Each row is where one point has got to under a steady rotation. How many steps took it there?
The counts run from 0 to 290.
[  2 -18 -34 -13  21 -16 -22 -43   1 -17  13  14   7  -8 -21   2  65  17
 -15  -2 -44  13   4   7  -6 -15 -36 -46  10  13  13 -14  12 -21  21  19
  34  -1   4  -4 -41  36   3   0 -17  -1  -1] -> 9
[ -9 -43 -22  48  35  10 -53   0 -30 -22  38 -10  -6  23   3 -11  42  -1
  22 -22 -52   8   2  -4  12  -2 -27 -37  14  -1   6 -16  -3  15 -10  20
  25   5   8  28 -28  26  -1   5 -16   8  -5] -> 44
[ -5  -1 -42 -38 -19 -27  32  -5  -9  -3  22  12  38 -19 -28   3 -13  24
  15   8 -20   8 -26   4  32 -15  -4   8  -9  -5   3  52  26  -7   0  -4
 -12  -5   4 -50  -7  54 -15  14 -48  -5   7] -> 275
[ -7 -14 -20  12   3   0 -35  19  24 -35   1 -22   6  10 -28 -37  35  10
  27  -1 -27 -15 -26 -13  22   2 -37   0   7   2  -1  -7  24  14  44  52
   4  28  12   9  -2   1  16  19  -6 -11 -67] -> 286
[  1  -3 -18 -12  22 -17   3 -20  -4   5  18 -15  -5   8 -10  -5  37  59
   8 -37 -33 -26 -14  15  25 -30 -16  -1  18 -36   0  32  47  24  -1  34
   3   2  -8 -31  -5 -24  -4  14 -47 -34   4] -> 227
[  0  19 -32 -25  -6  -3  21  12  29 -28 -10  15  41 -20 -15  -5   8  25
  53  23  -3   3 -41  -3  23 -12 -16  18   1  10  -3  29  27   5  28  17
 -22   5  -2 -52   7  28   5  19 -26 -20 -50] -> 67
[ -4 -27 -22  -5  35  12  -3   5  -4  25  -2  29  31  19 -10 -25   6 -20
  70  17 -64  14 -19   3  17   2   0 -24  16  17  10  -4  36 -14  -2   5
 -30 -33   3   7 -29 -13  31   0 -33  23   2] -> 15
[ -8 -15 -12 -17  23 -15 -34   0   4   4  20 -10  22 -17 -42 -37  10  -7
  19   1 -57  22 -18   5   2  12 -45 -38  20  34  -4 -32  32  -2  28  38
  13   3  31   4 -10  14  -7  24 -20  12 -35] -> 64
[-19   5 -20 -26  10  -5 -11  22 -29   9  45 -14  23 -20 -20 -28  -6  -3
  37   2 -50  17 -28  16  24  -8 -37  -5  23   5 -17 -14  53  17  13  32
  -5 -11  28 -16   5  11 -16  28 -37   6 -12] -> 153
[ -7 -14 -53 -22  11   4 -19  -1 -18  -4   4  -6  26   4 -22 -39   4 -24
  31  29 -77   8 -25   3  14 -21   1  -8  20 -18  20   4  22  -3  -4  28
  -1 -24  18  -4 -35   9  16 -12 -30  12  18] -> 103
[ -3   4  -1   1  25 -10 -42 -40  11 -11  20  10  16  -2   2  -9  37  37
 -21 -24 -45 -32 -16  14  17 -31 -29 -44  12  12  -3  17  20  11   9  30
   9  11  24  21  17 -15  -3  27 -50   4 -16] -> 59
[-11 -18  15  30  43  -4 -35  -3  -3 -21  29 -14  14   2  -2   9  -1   8
  61 -22 -21  24 -27   2   7  -6 -39 -28  -7  34 -24 -15  15  16  16   8
  18 -13  27   6  34  -3   6  18 -27 -18 -44] -> 253
[  0   4 -43   9  -1   4 -26  14 -22 -18  15  -7  16  17 -18 -39   7   5
   7  12 -68 -29 -34  10  23 -37   3   6  36 -24  19  27  15  26 -16  42
   5  -1  19   7  -1   1   1  -8 -32  -2  10] -> 192
[  2 -19   5   7  30  -9 -27 -24  18  -9  -7  -5   9   5 -32 -16  37  22
   2 -12 -50  -3   1  12   4  -8 -42 -30  31  31   5 -37  19   3  38  43
  20   1   6   7  15 -10  -7  25  -1  -7 -42] -> 198
[  4  -5 -18  13  34  11 -38 -24  28 -39  -8   1  22  -4  -6  -2  38  -2
  60  11 -49  12 -19   8   1  -4 -30 -25   3  20   6 -27   7  -6  40  25
  22 -13  21  15  -2 -11  32   0   9   3 -38] -> 29
[-11 -30 -21  29  20  -8  42  23 -14   0  -8  10   9  31 -29   4  -2  16
  46   4 -49  33 -18  14  11 -13   7  36  25  18  23  -8 -10  13   1  11
  -3 -42 -48 -36   2  30 -19 -14   5 -25  11] -> 36
[ 11  -3 -24   5  -4 -26  14 -17   2 -31 -11 -13  13  -4 -55  -2  -9  34
 -24 -10 -38   6 -35  16  12 -29 -19   5  21  22  25  15 -24   4  25  34
  22 -14 -21 -22  34  48 -28   2   8 -20 -14] -> 245
[-17 -15 -30   3  15   3   9   0   5 -22   0 -13  17  -5   6   5  32  20
  97  12 -17  23 -23  -7  17  -1  -3  36  -6 -37   7   8  27  11  26  25
 -10  -9 -24 -41 -20   2  22  -8   1 -11 -12] -> 256
[ -9  10 -19  -4  38  -3  17 -18  -4 -20  39 -31   2   2   5  17  21  25
  27 -16 -30  19 -14  20  -8 -44 -24   1  16 -12 -15   7  20  21 -12   1
  27 -35  31 -38   7   9 -14  12 -48 -40  -3] -> 173
[  7   9 -20  25  16  -8  18   3  12 -32 -33   4  24  21 -29  -7 -24  16
  22   2 -47   5 -41  13  14 -45   6  21  18  25  15  26 -14  25  -5  10
   9 -34   7 -13  41  10  -5 -13 -18 -40 -17] -> 71
[ 14 -37 -21  39  18 -15 -29 -16  16 -49 -20  19  -5  48 -14   6  42  35
  -1 -16 -16 -15 -26 -13  15 -22  -8 -25   0   8  20  37 -32  -8  -6   6
  11   3 -18  -1 -13  39   7 -16 -19 -29 -22] -> 265
[-11 -32 -12  34  14 -14  29  25 -36  -1  13  -8   0  31 -31   5 -14  17
  27 -15 -37  32 -24   9  15 -13  -6  11  20  16   4   1  -4  21 -21  -2
   9 -29  -8 -32   5  44 -28  -7 -24 -36  12] -> 259
[-13  21 -34  32   4  31  -7  15  -7 -22  27  13   4   3  22  -5  53  34
  13 -10 -48 -22  -8  26  13 -42 -29   9  29   0   8 -20   6  50   7  30
  22   1  -4   8  18   6 -17   8 -14   5 -18] -> 247
[-12 -38 -18  14  13 -22  29  17 -19  -3   6   4  16  16 -32  12 -13  -3
  54   2 -26  58 -26  -8   9   9 -11  10   3  30   4 -10  -1 -13   0  -7
   4 -40 -20 -39  -7  62  -3  -3   1  -7   0] -> 170
[ -4 -22 -19  32  35  23   2  -9   1  -3   7  42   2  27  26  29  74  12
  36  -3 -45  11  13  14  -7 -12 -19 -21  13  25  16 -34  -3   0  -2  -3
  15 -25 -21   1 -22  13   3  -4  -1   2   1] -> 129
[ -9 -17 -43  -7 -15 -22  18  16 -33  -7  28  -4   7  13 -31 -10  -5  15
   7  -5 -24  11 -28 -11  27  -9  -9   8   3 -10  -1  38  19  16 -20   6
  -5  -2   4 -43 -20  60 -21   5 -49 -22  16] -> 52
[ -6 -41 -35  22  17 -12  -4 -11  -8 -26  -7 -31   2  48 -24 -15  15  33
  35 -13 -39   1 -22  -7  25 -22   9  12   8 -44  22  27   3   3  -1  30
   7 -14 -29 -26 -21   6  11 -22 -15 -31  21] -> 3
[  4 -10 -12   3  37   3  -7   4  -2  12 -15   4  16  36 -28 -39  -7  -8
  36  16 -76   2 -21  16  18 -30   5  -8  31   1  11   3  23  15 -12  18
 -10 -30  20   0  -3 -31  11 -16 -39 -18   6] -> 104
[  3 -22 -34  10  19 -25   8 -24 -17   1 -18  34  27  19 -30  -1  -9  18
 -23   4 -64  10 -24  14  20 -28  15 -28  10  37  32  28 -21 -22 -17  -2
   2 -25 -15  -9  -3  57 -15  -7 -25   2  37] -> 56
[  1   1 -11  -2  26  16  10  22  18  13  -8  48  19  25   4   3  11   9
  51  12 -29 -13 -22  -4  20 -10 -17 -16   1  41 -10  15  29   6 -19 -34
 -30 -11  27 -20  -6  -2   6  10 -68 -20 -37] -> 100
[ -7 -17 -42  -7 -12 -13  34  -1 -19   4  10  34  17   2  -3   7  23  44
   8  -9 -33 -11 -21   3  33 -22   4  11  10   0  15  42  11   8 -14  -3
 -25  -8 -35 -39 -13  50 -20  11 -35   6  26] -> 141
[-10 -26  -9   0  54 -24  -2 -65  -9  -7   6 -18  13   4  -5  15  15  22
  26 -12 -55  28 -10  32   4 -34   0 -23  13 -16   0  14  14  -7   1   4
  21 -46  -4 -10  -5  -4  13  -6 -24  -9  48] -> 89
[-14 -33   8  51  53  13 -38  14  -7  -2  19  20  -7  47  13   8  40  23
  46 -33 -24  -3 -13  -8  22 -11 -30 -34   7  21 -13  -4   9  16 -16  -2
  -1  -5   3  17  -2  -8   6   6 -34 -15 -34] -> 45
